In the rows, zero is written as 128.
Named turns come first, each shown by rows before and after it. Which turns, in which order, take the first row of each pair that follows to the second? Write the first one first, as in the answered first pair.
V (before => after):
[125 149 125 127 122 107 118 156 158 103 173 184 120 108 158 110 137 146
 143  89 147 116 110 153 143] => [105 163 117 125 104  92 152 116 147 118 139 155 120  91 144 108 118 153
 124  92 166  92  96 156 135]
[126 120 145 159 107 105  98 190  54 121 182  60 185 161 149 109 147 125
 190 140 147 127  98 139  99] => [ 55 150 135 141 160 180  74 136 102 117 129 123 165 187 157 150 160 147
 185  68 175 113 102 110 148]
[149 103 136 129 133 140 125 184 119 129 163 103 145 143 128 127 141 107
 154 151 123 152 132 123 138] => [ 91 136 121 115 143 169 135 121 135 132 106 118 135 155 117 146 135 122
 141 114 157 120 128 113 165]
[118 137 118 104 127 152 118 131 139 106 114 150 102 147 131 159 157 149
 135  96  94 136 147 106 119] => [136 141 119 108  86 104 159 105 110 115 104  97 111 122 113 141 137 145
 115 128 101 116 129 118  99]
X (before => after):
[108 154 130 142 123 132 148 135 123 108 134  87 128 113 118 109 114 111
 150 131 126 137 125 116 135] => [ 99 162 126 142 125 142 140 124 139 107 129 111 119 113 118 106 118 123
 146 113 140 134 131 118 138]
[121 136 128 116 142 144 127 104 140 118 121 114 120 125 116 148 146 117
 135 122 136 134 123 105 136] => [133 133 132 118 144 139 116 125 136 117 142 116 122 130 120 144 156 111
 140 126 126 143 120 104 133]
[142 131 130 130 108  96 146 109  88 140 138 105 138 105 114 119 129 125
 116 138 141 118 105 140 133] => [114 144 119 125 123 117 130 100 112 131 127 141 116 104 131 126 143 140
 109 105 161 112 104 146 152]
B (before => after):
[103 113 105  99 127 119  94 115 138 123 140 133 123 139 163 122 156 148
  94  93 149 106 131 125 112] => [113 120 110 101 119 102 104 120 113 132 166 107 137 138 160 119 161 137
 101 101 157 105 120 130 111]
[114 152 130 130 130 140 134  99 115 130 103 140 113 116 114 125 133 138
 124  98 159 120 122 149 136] => [146 138 140 134 139 124 118 151 101 133 160 130 127 121 120 119 142 120
 147 121 146 142 126 152 125]
[ 99 146 163 141 144 139 141 130 129 161 131 114 145 157  95 143 108 123
 132 116 117 122 141 103 150] => [103 140 167 143 146 139 136 149 134 160 145 116 150 160 103 144 106 118
 140 121 108 129 150 108 146]
[120 150 142 139 130 116 157 119 104 137 145 104 169 155 106 161  93  97
 162 154 126 109 125 126 140] => [120 131 140 143 148 146 121 143 145 120 139 152 149 163 124 166  98 101
 165 143  91 128 157 119 133]
H (before => after):
[119 131 126 132 133 133 130 116 141 128 113 137 127 129 122 130 121 135
 122 124 118 120 139 120 123] => [120 126 128 133 136 130 122 123 142 129 114 143 131 136 122 132 120 134
 122 130 111 130 140 114 122]
[118 103  96 107 134 149  95 133 185  99 131 181  95 118 180 132 148 152
 111 115 124 130 145 125 156] => [125  96 100 115 134 152  92 144 182  96 136 180  99 119 181 129 150 158
 116 121 123 142 146 123 146]
[107 153 129 113 146 161 102 105 138 139 135 142 132 127 124 140 142 135
 137  91 139 125 123 119 148] => [108 144 116 118 120 152 117  83 151 128 115 145 113 109 128 129 129 151
 114 100 137 113 124 132 135]
Y (before => after):
[172 105 120 106 112 120 168 127 110 127 133 111 131 136 118 128 114  97
 119 174 105 147 143 143 131] => [135 116 116 102 150 173 142 118 148 117 115 170 115 155 130 151 136 114
 125 125 112 147 157 126 164]
[132 120 139 125 136 128 132 130 128 136 115 122 147 134 135 134 129 122
 135 135 110 135 128 107 115] => [108 136 126 121 140 125 119 122 138 135 119 150 124 127 145 127 138 133
 131 110 148 125 123 125 135]
[117 117 139 138 141 155 129 129 140 133 108 112 135 149 128 143 123 129
 127 129 121 132 134 112 138] => [115 137 125 130 129 131 135 120 141 134 124 127 113 124 139 126 132 139
 118 114 155 119 117 147 148]
[124 124 122 135 107 136 165 143 130 124 126  97 122 109 113 111 124 131
 129 140 105 119 127 105 141] => [105 128 121 135 125 161 151 137 151 121 119 128 116 121 119 122 131 131
 129 119 106 120 135  99 153]

Each pair is 2 to 3 turns apart.
[127  91 139 135  98 101 134 144 119 119 104  49 155 136 120 112 124 118
  84 214  88 130 151 116  87] => [ 77 103 121 131 123 154 101 117 191  95  51 135 116 140 139 131 130 153
  69 157  96 120 174 115 107] : B X
[161 112 139 109 147 102 122 183 102 107 160 137 171 160 154 114 137 117
 155 131 151 130 163 111 138] => [161 114 135 111 126  79 137 173  92 106 163 124 167 142 153 102 132 121
 148 141 164 122 151 125 134] : Y V V
[146 167 103 128 127 108 101 156 125 115 184 120 138 118 162  88 134 130
 122 128 141 118 122 148 132] => [141 139 108 135 139 150  93 146 169 103 125 133 139 131 162 115 111 136
 118 136  74 125 159 105 114] : V Y B
[136 118 122 113 101 114 133 132  95 128 138 124 109  85 127  99 137 129
 115 136 151 123 130 151 115] => [152  96 135 119 115 133 120 157 119 117 129 140 114 108 133 112 132 123
 126 146 101 140 151 129 102] : B Y
[ 87 153 115 126 134 151 121  90 141 140 100 141 116 138 126 138 120 127
 132 114 147 112 130 120 142] => [129 111 126 139 130 150 112 127 150 128 102 134 130 149 127 137 108 115
 141 149  83 133 157 103 110] : X X B
[144 102 131 128 114 126 122 143 153 113 117 146 126 124 140 123 123 124
 118 145  83 134 147 120 100] => [127 137 121 122  98  97 147 102 120 131 120 121 128 106 127 116 123 128
 108 135 150 103 105 143 121] : Y B
[166  87 137 147 113 100 131 149 147 119 130 121 133 111 139 118 114 126
 116 160  88 139 145 132  97] => [ 94 147 131 131 153 144 134  90 139 141 100 122 143 145 126 164 124 131
 129 101 144 118 127  94 155] : H V
[121 125 121 135 112 130 125 112 156 119  75 124 139 118 128 142 101 137
 108 152  97 130 137 115 102] => [121 160 117 128 120 101 119 130 111 136 156 116 132 103 139 120 142 141
 125 132 169 122  96 160 136] : H Y B
[ 82 158 129 123 134 124 158  85 147 130  90 153 110 110 127 122 113 139
 103 109 149  93 116 135 148] => [106 162 137 122 120  88 172 104  98 142 128 110 131 111 119 107 121 122
 119 124 168  90  96 148 147] : B B B
[120 122 139 128 130 144 108 138 157 122  98 158 120 131 129 133 127 145
 132 122  95 135 137 119 128] => [110 146 140 123 119 127 142 107 110 141 108 106 141 123 104 133 129 133
 131 126 142 112 105 120 140] : H B
[167 119 127 136  77  62 163 144  84 133 159  69 133 105 118 103 110 126
 120 175 122 117 120 150  95] => [137 151 117 124 102  68 140 146  81 139 200 113 115  98 135 101 145 138
 128 122 183 112  98 178 140] : H V Y
[109 152 130 139 142 137 147  87  92 142 112 100 163 151 108 146 127 110
 147 124 143 101 122 109 148] => [126 147 121 128 158 124 109 134 117 123 171 167 125 130 146 123 163 125
 158 101 165 121 125 154 161] : B Y
[102 115 118 120 146 188 107  89 192 106  52 175 110 132 125 148 110 135
 113 117 101 126 153  88 153] => [168  81 138 134 163 164  74 185 156 106 143 170 134 144 145 132 129 109
 160 146  75 170 159  89 138] : B B
[132 112 115 139 118 141 149 109 143 126  83 112 122 130 114 146  93 140
 112 151  92 107 135 119 100] => [151 119 137 142 134 134 143 144  99 140 149  80 147 153 111 148 107 114
 148 159 108 130 122 107 115] : B H
[117 125 133 121 133 125 119 122  94 148 164  75 151 157  96 116 123 135
 150 155 130 109 104  79 140] => [104 139 117 115 143 129  95 130 109 143 188 127 119 139 120 110 152 152
 148 112 168 105 100 110 158] : V Y
[118 127 116 123 107 128 145 100 135 127 102 141  99  98 124 121 144 142
 115 118 161 118 108 142 148] => [136 115 118 127 136 140 106 147 139 123 153 164 106 111 141 135 163 132
 148 109 155 153 116 136 155] : B Y Y
[119 122 136 148 162 157 117 124 118 135 123 122 153 165  95 161 138 115
 160 129 132 134 133  80 141] => [133 119 116 148  94  98 157  93 118 134  95 108 120 106  92 111 114 135
 106 151 152 104 113 145 116] : H Y H
[124 118 123 138 129 124  92 145 121 121 164 154 119 135 153 123 148 150
 143 112 160 131 108 147 149] => [133 113 133 149 110 120 132 116  91 138 120  81 153 151 120 141 110 137
 137 155 125 123 109 108 123] : V Y
[161  95 131 134  88  98 132 151 131 101 129 126 127 112 128 105 112 132
 115 167  93 134 144 143  91] => [116 152 130 127 105 100 158  95  87 134 132  84 147 117 105 116 121 131
 125 138 169  98 103 137 130] : V B
[151 143 120 139  89 108 158 109 130 123  97 134 117 126 123 114 101 136
 118 141 123 111 141 143 117] => [166 142 137 145  96 116 159 118 107 133 121 110 145 149 111 125 103 120
 135 153 115 119 137 126 120] : Y B
[124  75 106 132 123 105 141 134 157  87 122 182  47 107 136 107 129 131
 118 142 132 148 154 156 113] => [102  81 111 133 112 115 176  87 149 102  70 143  65 115 111 120 102 132
 102 148 134 125 145 129 106] : Y Y V
